One vector is turned by the same rotation once a tick. Each row is the vector after some number of ticks, and that number follows the row.
The counts run from 0 to 103.
95, 100, 97, 93, 106, 110, 104, 102, 125, 85, 78, 89, 93, 77, 117, 83, 124, 78, 132, 89, 99, 97, 98, 86, 110, 90, 78, 113, 114, 94, 96, 114, 90, 103, 114, 110, 94 | 85
94, 105, 86, 98, 116, 119, 72, 95, 119, 82, 82, 102, 97, 96, 99, 116, 114, 95, 137, 97, 105, 91, 104, 82, 99, 79, 89, 98, 107, 109, 113, 115, 81, 111, 93, 111, 98 | 42
107, 84, 112, 66, 98, 129, 100, 99, 108, 93, 100, 88, 94, 64, 104, 104, 112, 93, 98, 88, 103, 103, 83, 101, 90, 79, 90, 109, 112, 99, 104, 115, 76, 85, 93, 92, 102 | 7
90, 85, 88, 81, 119, 116, 116, 118, 124, 78, 94, 105, 104, 89, 122, 94, 115, 94, 114, 96, 94, 89, 103, 77, 89, 96, 108, 118, 92, 102, 89, 95, 71, 85, 105, 97, 87 | 71
123, 95, 103, 69, 97, 125, 107, 103, 126, 83, 110, 92, 99, 71, 92, 100, 102, 85, 118, 95, 92, 100, 101, 103, 97, 79, 83, 117, 102, 102, 99, 104, 79, 92, 106, 85, 80 | 89
117, 86, 102, 80, 120, 132, 73, 102, 111, 92, 112, 92, 115, 91, 90, 108, 96, 98, 116, 105, 94, 95, 102, 96, 88, 78, 91, 122, 100, 112, 96, 104, 76, 87, 100, 93, 80 | 31
114, 86, 97, 69, 104, 126, 111, 100, 124, 88, 112, 97, 86, 71, 107, 86, 108, 97, 104, 85, 104, 100, 76, 101, 92, 86, 94, 105, 105, 95, 88, 108, 85, 81, 95, 98, 85 | 5
90, 103, 79, 102, 122, 119, 78, 98, 119, 84, 88, 105, 96, 101, 101, 110, 110, 96, 146, 93, 105, 96, 102, 87, 104, 81, 90, 94, 107, 108, 119, 107, 83, 111, 101, 109, 92 | 43
107, 98, 109, 103, 101, 138, 91, 92, 109, 109, 104, 90, 112, 93, 111, 102, 114, 88, 128, 94, 113, 78, 88, 85, 93, 83, 94, 124, 107, 108, 90, 123, 71, 101, 92, 94, 102 | 16
109, 91, 98, 92, 123, 101, 78, 101, 104, 82, 102, 101, 90, 113, 113, 85, 110, 113, 124, 85, 105, 102, 104, 87, 71, 79, 98, 102, 113, 94, 84, 108, 90, 94, 76, 105, 75 | 37
103, 82, 102, 83, 111, 120, 108, 107, 96, 89, 100, 106, 102, 103, 118, 90, 105, 85, 119, 81, 94, 79, 96, 88, 82, 80, 106, 132, 101, 110, 78, 107, 72, 95, 97, 98, 87 | 13
94, 94, 103, 109, 102, 122, 99, 91, 101, 92, 97, 102, 98, 104, 105, 101, 115, 87, 148, 79, 106, 85, 98, 96, 103, 82, 81, 116, 113, 109, 107, 120, 73, 117, 97, 103, 86 | 101
87, 93, 77, 100, 120, 110, 98, 102, 140, 87, 101, 97, 100, 87, 115, 90, 116, 111, 127, 86, 123, 105, 92, 96, 101, 100, 94, 100, 96, 94, 85, 116, 85, 98, 88, 104, 74 | 61
84, 76, 97, 82, 135, 97, 87, 103, 110, 80, 80, 100, 105, 93, 127, 106, 98, 114, 113, 98, 94, 104, 99, 93, 95, 78, 107, 114, 94, 106, 90, 93, 85, 98, 90, 109, 75 | 54
113, 79, 121, 76, 112, 111, 101, 107, 94, 83, 91, 99, 96, 94, 116, 90, 111, 105, 112, 89, 87, 87, 90, 84, 80, 81, 91, 121, 116, 95, 88, 109, 78, 86, 86, 107, 79 | 96
105, 78, 121, 82, 114, 108, 102, 108, 93, 82, 98, 97, 93, 97, 118, 81, 117, 108, 113, 82, 89, 99, 92, 90, 81, 84, 84, 114, 118, 88, 90, 111, 79, 80, 92, 105, 75 | 95
81, 97, 81, 107, 118, 114, 95, 96, 135, 88, 100, 96, 104, 96, 114, 93, 123, 106, 126, 90, 128, 108, 99, 97, 105, 101, 93, 102, 96, 97, 87, 121, 77, 105, 96, 107, 80 | 60
101, 96, 80, 85, 119, 119, 91, 102, 133, 73, 125, 111, 92, 94, 108, 100, 97, 105, 133, 94, 97, 103, 97, 90, 95, 81, 110, 94, 93, 110, 102, 88, 86, 95, 101, 98, 79 | 46
110, 81, 90, 78, 129, 124, 74, 109, 112, 91, 100, 98, 103, 92, 102, 87, 106, 91, 123, 102, 84, 89, 96, 88, 100, 79, 89, 117, 105, 105, 90, 101, 86, 82, 116, 107, 75 | 29
93, 87, 102, 100, 124, 113, 75, 92, 100, 89, 112, 99, 102, 115, 107, 92, 117, 108, 129, 86, 112, 115, 108, 99, 80, 78, 82, 101, 112, 92, 97, 117, 78, 93, 91, 95, 80 | 35
119, 92, 93, 73, 103, 111, 86, 89, 109, 88, 110, 94, 87, 84, 111, 88, 96, 85, 128, 82, 103, 104, 96, 98, 80, 57, 100, 110, 110, 99, 95, 96, 98, 103, 89, 95, 93 | 22
97, 107, 111, 86, 96, 109, 103, 88, 118, 88, 83, 83, 96, 78, 123, 93, 127, 76, 119, 96, 111, 99, 111, 80, 94, 84, 90, 115, 115, 96, 91, 119, 85, 113, 97, 103, 109 | 83
112, 94, 91, 79, 111, 113, 107, 108, 129, 86, 92, 97, 95, 75, 105, 85, 107, 82, 133, 89, 92, 88, 94, 97, 108, 85, 81, 116, 105, 100, 96, 100, 90, 94, 113, 103, 75 | 87
117, 83, 124, 78, 108, 114, 97, 106, 95, 86, 84, 97, 97, 91, 111, 99, 104, 103, 118, 93, 89, 79, 93, 81, 81, 77, 94, 122, 115, 103, 87, 111, 74, 94, 80, 104, 84 | 97
99, 94, 96, 104, 103, 121, 100, 94, 108, 93, 105, 107, 94, 108, 107, 94, 112, 87, 150, 73, 105, 85, 94, 99, 103, 82, 85, 112, 107, 109, 100, 113, 78, 112, 98, 100, 79 | 102
97, 81, 119, 87, 112, 113, 103, 106, 97, 86, 108, 95, 92, 102, 117, 83, 123, 103, 114, 81, 94, 106, 94, 93, 84, 85, 80, 109, 123, 82, 98, 117, 77, 82, 98, 101, 80 | 94
74, 85, 81, 83, 114, 109, 107, 108, 114, 79, 79, 97, 90, 90, 118, 102, 124, 93, 110, 84, 107, 117, 111, 88, 96, 84, 94, 97, 108, 94, 114, 107, 72, 97, 100, 92, 102 | 68
78, 97, 86, 108, 116, 115, 93, 92, 132, 85, 97, 98, 110, 100, 112, 102, 121, 101, 123, 98, 128, 107, 110, 98, 104, 100, 96, 106, 98, 107, 86, 122, 70, 109, 93, 103, 89 | 59
100, 83, 114, 73, 100, 127, 98, 98, 100, 90, 91, 91, 92, 72, 107, 109, 118, 90, 102, 87, 102, 108, 89, 101, 90, 75, 89, 108, 117, 94, 108, 117, 71, 88, 90, 90, 106 | 8
97, 96, 79, 91, 116, 107, 99, 101, 143, 89, 98, 96, 93, 83, 115, 86, 107, 116, 121, 85, 124, 103, 87, 98, 93, 95, 93, 95, 95, 90, 84, 108, 90, 95, 87, 102, 74 | 62
99, 90, 107, 89, 111, 130, 111, 113, 131, 90, 98, 97, 116, 78, 116, 110, 111, 99, 111, 106, 102, 92, 98, 78, 91, 98, 104, 128, 89, 103, 89, 107, 68, 86, 100, 89, 98 | 73
76, 87, 111, 94, 125, 117, 76, 91, 117, 84, 101, 93, 102, 90, 125, 112, 121, 116, 109, 100, 99, 119, 95, 88, 100, 80, 96, 90, 108, 94, 110, 109, 81, 89, 94, 106, 92 | 51
88, 98, 73, 99, 122, 116, 86, 102, 122, 79, 99, 107, 93, 102, 101, 106, 105, 97, 148, 87, 98, 99, 98, 89, 104, 82, 93, 92, 102, 106, 115, 101, 87, 104, 103, 105, 84 | 44
107, 97, 112, 77, 92, 101, 110, 95, 119, 79, 95, 89, 96, 82, 124, 94, 108, 89, 117, 90, 109, 103, 107, 85, 78, 71, 102, 122, 107, 95, 80, 106, 89, 113, 83, 95, 99 | 81
113, 92, 113, 72, 98, 129, 104, 96, 121, 81, 117, 90, 100, 76, 96, 106, 108, 87, 112, 94, 98, 109, 104, 105, 94, 82, 84, 115, 107, 99, 102, 109, 71, 94, 103, 84, 89 | 90
